0: <507 578 754 410 357 322 474 379 314 479>
1: <511   0 385 553 760 615 476 663 600 484>
2: <501 543 487 585 427 506 476 463 372 453>
3: <504   0 310 489 709 566 474 683 589 468>
4: <504 574 493 631 446 575 575 471 400 431>
5: <507 347 309 446 633 516 476 686 584 466>
6: <507 585 500 646 439 601 637 460 401 445>
7: <506 575 325 376 567 479 474 678 594 462>
8: <503 556 505 662 453 615 681 456 416 440>
9: <505 576 336 334 529 456 476 660 586 462>
10: <505 566 600 479 331 466 468 402 588 999>
11: <508 624 556 574 807 948 307 369 590 363>
12: <506 563 559 565 480 362 476 386 595 792>
13: <  0 576 561 563 502 350 533 376 606 445>
14: <500 578 560 566 471 358 475 382 587 802>
15: <502 577 564 572 671 545 475 370 580 564>
16: <496 587 703 462 438 324 475 400 318 436>
17: <502   0 519 574 650 535 476 612 595 549>
18: <499 570 494 510 415 408 475 469 331 437>
19: <504   0 374 535 777 584 475 665 597 479>
20: <507   0 338 541 674 654 475 685 595 465>
21: <507 550 487 605 401 500 475 451 366 433>
22: <500   0 299 472 657 538 476 687 594 465>
23: <495 570 502 642 449 589 610 462 411 436>
24: <510 564 310 398 588 493 475 676 585 471>
25: <503 562 506 655 448 608 664 455 412 460>
26: <506 559 326 345 540 465 474 669 593 489>
27: <502 577 338 440 460 541 475 692 593 468>
28: <503 554 515 676 417 573 619 443 382 453>
29: <506 551 349 323 522 438 474 655 587 472>
30: <509 572 353 417 454 513 475 684 589 442>
31: <501 575 517 681 450 577 638 440 399 453>
32: <512 565 631 411 487 325 474 378 361 444>
33: <511 575 357 341 476 453 476 655 600 457>
34: <505 559 366 408 454 498 474 668 592 439>
35: <505 565 604 544 545 982 412 376 576 659>
36: <506 569 670 542 388 325 474 379 334 431>
37: <508 551 560 567 307 323 474 375 309 442>
38: <509 589 612 461 432 325 474 384 305 431>
39: <505 563 329 373 514 488 474 674 586 458>
40: <509 562 511 670 451 608 676 453 405 454>
41: <503 583 340 332 501 442 473 649 606 473>
42: <509 571 352 425 465 523 474 677 602 427>
43: <505 553 350 401 468 503 476 673 585 471>
44: <505 557 600 541 554 985 413 380 595 653>
45: <501 568 677 535 373 324 474 381 343 435>
46: <504 573 323 436 562 556 474 711 599 476>
47: <511 580 508 661 457 601 643 454 403 448>
48: <504 582 663 415 485 325 475 381 393 453>
49: <506 559 615 460 315 414 471 398 593 999>
50: <506   0 448 532 557 875 476 644 586 452>
51: <501 169 325 492 553 612 474 717 601 463>
52: <502 546 326 466 517 569 474 696 591 452>
53: <501 577 598 498 331 430 469 399 592 999>
54: <503 605 559 573 822 957 307 368 584 340>
55: <504 565 559 569 486 360 476 374 586 786>
56: <506 568 560 573 542 426 474 387 590 744>
57: <510 587 560 567 813 935 306 383 593 324>
58: <507 577 564 575 475 367 475 383 591 778>
59: <507 563 559 566 676 522 475 359 588 556>
60: <501 575 725 469 454 323 474 403 322 453>
61: <506   0 540 554 635 518 474 595 590 562>
62: <511 571 503 502 421 386 477 465 314 434>
63: <507 580 858 404 428 324 474 382 430 502>
64: <506 557 619 423 370 325 474 368 310 476>
65: <510   0 318 515 710 588 475 695 596 465>
66: <503 572 491 617 424 564 549 466 392 459>
67: <509 593 715 405 477 324 475 375 388 467>
68: <509 565 308 450 565 540 475 687 594 462>
69: <494 576 327 466 509 568 474 690 586 454>
70: <505 581 611 466 324 452 468 392 590 999>
71: <501 585 559 627 689 513 727 377 432 442>
72: <507 478 312 423 608 536 476 702 599 473>
73: <504 559 328 479 511 582 475 697 605 446>
74: <509 564 509 666 428 562 586 441 383 435>
75: <497 554 661 419 472 325 476 376 383 449>
76: <508 583 551 562 331 325 475 380 316 446>
77: <502 557 592 457 452 327 475 381 308 443>
78: <507 579 572 509 408 324 474 382 299 451>
79: <512 577 355 326 484 448 475 655 601 455>
80: <509 564 602 461 320 464 468 399 581 999>
81: <507   0 440 508 534 832 476 664 587 435>
82: <506 562 524 671 502 590 623 425 394 426>
83: <509 572 325 369 548 483 475 683 593 489>
84: <498 556 510 660 451 613 683 463 420 456>
85: <501 585 333 335 523 453 475 657 583 459>
86: <504 572 515 662 456 619 702 448 420 460>
87: <502 585 347 297 509 434 475 644 599 457>
88: <501 547 356 417 454 517 474 675 590 453>
89: <502 548 517 674 439 577 636 437 386 458>
90: <508 587 362 303 487 426 476 646 585 453>
91: <509 570 522 668 463 618 724 446 413 438>
92: <506 563 640 415 489 325 476 381 404 436>
93: <506 566 544 605 351 328 476 380 325 453>
94: <510 550 586 469 461 325 476 386 312 441>
95: <507 564 365 317 472 438 476 657 599 471>
96: <505 550 519 677 460 614 714 452 411 432>
97: <505 579 375 279 485 413 475 641 597 469>

<508 561 715 411 395 322 476 378 341 480> --> 0
<508 554 375 263 481 410 474 631 609 454> --> 97
<503 563 363 409 437 485 475 666 580 446> --> 34
<507   0 361 563 694 650 475 689 594 464> --> 20
<501 561 544 457 413 337 475 466 283 433> --> 62
<507 599 661 416 479 323 474 378 389 463> --> 48
<506 564 338 436 474 532 475 680 580 473> --> 27
<504 566 564 533 416 324 474 369 295 467> --> 78
<510   0 300 470 655 555 474 694 586 454> --> 22
<507 571 368 390 447 482 475 668 604 444> --> 34
<501 577 546 574 343 323 475 383 311 437> --> 76
<500   0 462 566 684 554 475 637 591 501> --> 17
<500 561 625 423 489 325 475 386 346 447> --> 32
<505   0 548 563 651 517 474 594 590 564> --> 61
<510 570 619 424 475 325 475 379 374 472> --> 32
<504   0 377 563 690 644 475 678 583 481> --> 20
<503 573 622 413 490 325 475 378 362 462> --> 32
<503   0 488 536 814 706 475 561 596 578> --> 1
<500 569 937 450 345 322 474 378 437 459> --> 63
<503 562 521 459 412 356 476 460 275 443> --> 62
<506 574 553 571 533 424 475 378 589 740> --> 56
<506 577 365 261 501 408 477 638 589 466> --> 97
<507 586 573 508 399 325 476 375 294 463> --> 78
<503 556 337 369 488 482 475 674 590 449> --> 39
<505 101 326 484 544 595 475 702 588 450> --> 51
<  0 575 561 564 518 336 526 377 601 435> --> 13
<509 567 373 260 484 412 475 635 592 461> --> 97
<507 579 616 447 293 387 471 404 593 999> --> 49
<505 564 630 417 491 322 475 377 390 420> --> 92
<502 577 583 555 540 324 679 383 574 446> --> 71
<500 568 488 531 430 445 476 471 346 434> --> 18
<504 567 596 455 352 323 477 382 310 484> --> 64
<503 583 661 395 375 326 475 380 299 492> --> 64
<503 567 504 664 409 556 560 444 381 431> --> 74
<510 331 442 502 548 738 474 671 581 476> --> 51
<508 550 559 576 652 523 798 383 439 425> --> 71
<505 565 365 403 437 489 475 668 591 448> --> 34
<502 575 660 420 492 325 475 372 399 457> --> 48
<509 553 559 553 660 487 474 363 590 595> --> 59
<503 581 340 447 479 543 474 688 593 447> --> 27
<503 565 370 389 451 494 475 674 573 439> --> 34
<510 561 853 402 435 325 473 375 414 499> --> 63
<503 563 615 455 291 392 470 397 586 999> --> 49
<504 572 619 413 485 322 474 369 365 463> --> 32
<507 564 549 582 377 323 474 369 309 464> --> 93
<503 567 364 380 450 480 474 672 587 421> --> 34
<507 566 560 563 531 422 475 382 584 781> --> 56
<505 552 545 592 356 330 474 375 305 465> --> 93
<501 561 725 517 328 512 383 381 589 727> --> 58
<501 559 487 528 431 449 475 478 354 427> --> 18
<507   0 441 504 525 823 473 663 593 474> --> 81
<503 570 741 388 481 323 474 376 394 489> --> 67
<500 261 602 558 639 564 474 519 588 572> --> 61
<504 218 439 508 531 755 475 673 591 503> --> 51
<505 569 562 588 636 516 729 390 436 441> --> 71
<503 587 620 451 314 388 472 394 581 999> --> 49
<504 565 365 273 478 410 475 631 592 461> --> 97
<510 578 968 434 393 327 475 374 469 490> --> 63
<510 571 818 396 446 325 472 379 411 481> --> 63
<509 570 573 576 663 577 475 370 590 571> --> 15
<507 573 523 673 493 592 626 429 401 442> --> 82
<502 574 560 570 525 417 474 384 599 787> --> 56
<509 547 372 262 479 409 475 641 600 463> --> 97
<510   0 520 574 619 589 473 602 601 506> --> 17
<502 566 592 561 517 502 351 376 598 322> --> 59
<507 585 561 571 665 561 474 364 586 558> --> 15
<504 578 638 420 372 323 475 368 297 471> --> 64
<502 574 486 608 427 543 519 470 380 441> --> 66
<498 567 337 396 517 498 474 680 598 451> --> 39
<498 573 585 560 509 502 352 382 596 323> --> 59
<496 585 525 680 451 584 651 426 381 448> --> 31
<507 572 559 558 657 460 475 362 597 624> --> 59
<507 571 367 397 452 486 476 665 594 450> --> 34
<511 565 560 555 543 426 476 384 602 728> --> 56
<502 557 616 472 297 398 474 396 598 999> --> 49
<508 564 743 392 488 325 475 380 396 475> --> 67
<499 557 546 600 352 328 475 376 320 432> --> 93
<506   0 480 563 693 559 475 630 578 524> --> 17
